daf: [ 83 129 104  94 159]
Lepe: [ 75 130  99  91 166]
mibit: [172 127 154 165  97]
vuvi: [ 87 127 107  97 159]
lif: [ 84 128 104  97 160]
Mol: [147 130 140 143 117]
kef: [173 128 154 166  97]
Piman: [ 80 129 104  92 164]
Doru: [169 128 152 162  99]
[ 80 129 104  92 164] -> Piman
[ 80 130 104  91 164] -> Piman
[ 89 127 107  98 159] -> vuvi
[170 127 151 163  99] -> Doru
[ 78 129  98  91 166] -> Lepe
[ 84 128 104  97 160] -> lif

Mek: [114 145 103  89 143 106 107 104 105 104 118 108 158 103 157 137 156  94
 158 120]
Lemo: [115 162 111 111 162 112 112 112 111 140 151 115 157 110 161 138 159  90
 162 119]
neluv: [117 138 126 143 141 125 120 126 124 165 162 127 111 123 106 148 121 145
 111 113]
fevir: [120 130 125 136 131 124 124 124 124 145 142 122 119 126 118 134 123 132
 119 119]
Vonu: [145 102 144 137 101 144 146 144 145 106 100 152 107 145 121 100 110 135
 117 144]
Vusus: [130 121 138 151 122 135 136 136 137 148 140 131 112 139 112 126 113 143
 112 127]
dasu: [115 121 138 151 122 135 136 136 137 148 140 115 112 139 112 126 113 143
 112 127]
lav: [147 104 152 156 104 150 152 150 152 128 117 145 109 154 112 106 105 149
 109 144]
fola: [100 149  94  91 149  96  95  96  95 122 135 101 145  93 141 146 149  97
 145 104]
Gutaf: [145 102 144 137 101 144 146 144 145 106 100 142 117 145 121 100 110 135
 117 144]
zokin: [128 123 135 148 124 133 134 133 134 147 141 128 115 137 115 128 116 140
 115 126]
zoza: [ 88 137  93 112 138  91  93  92  93 147 151  88 118  95 115 142 125 103
 118  88]
[146 101 144 136  99 143 145 142 144 106 100 144 118 145 120  99 111 133
 117 144] -> Gutaf
[146 100 144 138 100 144 146 141 145 108 100 152 107 143 121 102 108 134
 117 145] -> Vonu

Pelug: [129 146 108 146 145 174  94]
soso: [141 133 155 101 103 163  93]
likid: [134 144 116 138 138 177  88]
Vun: [141 132 158  99 102 161  94]
[128 147 106 145 148 175  93] -> Pelug
[141 133 155 101 103 163  93] -> soso
[133 142 118 141 136 177  90] -> likid

bamog: [127 134 137 124 143 127 115 114 111 132 111 116 137 108 123 112 137 148
 135 115 138 127 148 123 104 145 107 136 131  86 124 149 134 128 128 112
 112]
fufug: [127 116 123 121 135 129 128 115 134 127 153 112 120 119 113  95 102 118
 115 142 133 109 118 128 131 117 110 124 126 133 127 109 173 135 154 136
 125]
napi: [127 134 137 124 143 127 115 114 111 132 111 116 149 108 123 112 137 148
 135 115 138 127 148 123 104 145 107 136 131  86 124 149 134 128 128 112
 112]
[128 133 137 123 143 128 116 114 111 131 111 116 136 108 123 113 137 148
 135 115 137 126 148 123 103 145 107 137 132  87 124 149 134 127 126 111
 112] -> bamog
[127 135 136 124 143 127 114 114 111 131 110 116 150 108 122 113 137 148
 134 115 139 127 148 123 104 145 107 136 131  85 124 148 134 129 128 112
 111] -> napi

dati: [130 155 127 128 129 128 126 139 127 126 128 126 129 127 127 129 129 127
 129 146 134 128 128 128 179 129 127 174 129 127 129 129 164 129 130 128
 128 129 130 128 127 129 128 128 130 127 129 127 128 131]
subog: [130 155 127 128 129 128 126 139 127 126 128 126 129 127 127 129 127 127
 129 146 134 128 128 128 179 129 127 174 129 127 129 129 164 129 130 132
 128 129 128 128 127 129 128 128 130 127 129 127 128 131]
Tiko: [130 155 127 128 129 128 126 139 127 126 128 126 129 127 127 129 127 127
 129 146 134 128 128 128 179 129 127 174 129 127 129 129 164 129 130 128
 128 129 130 128 127 129 128 128 130 127 129 127 128 131]
[130 155 127 128 129 128 126 139 127 126 128 126 129 127 127 129 127 127
 129 146 134 128 128 128 179 129 127 174 129 127 129 129 164 129 130 128
 128 129 130 128 127 129 128 128 130 127 129 127 128 131] -> Tiko
[130 155 127 128 129 128 126 139 127 126 128 126 129 127 127 129 129 127
 129 146 134 128 128 128 179 129 127 174 129 127 129 129 164 129 130 128
 128 129 130 128 127 129 128 128 130 127 129 127 128 131] -> dati

kezip: [134 115 127 152 104 158 136 127 128 145]
nekal: [141 118 123 154 107 152 147 123 130 143]
maku: [139 113 123 147 115 156 137 113 139 137]
vuv: [129 106 111 136 102 156 135 129 130 141]
sesam: [135 114 120 147 105 163 149 130 137 134]
dib: [137 107 112 146 107 171 136 128 136 140]
Los: [148 111 116 144 109 149 138 134 127 144]
rer: [138 104 111 152  99 151 132 121 127 145]
Nite: [137 113 106 143 116 148 140 125 132 144]
Kobip: [139 106 109 150 121 161 138 122 135 142]
[140 105 111 152  98 151 132 122 128 146] -> rer
[133 115 128 152 105 157 135 126 128 145] -> kezip
[136 106 112 145 106 172 138 128 137 139] -> dib

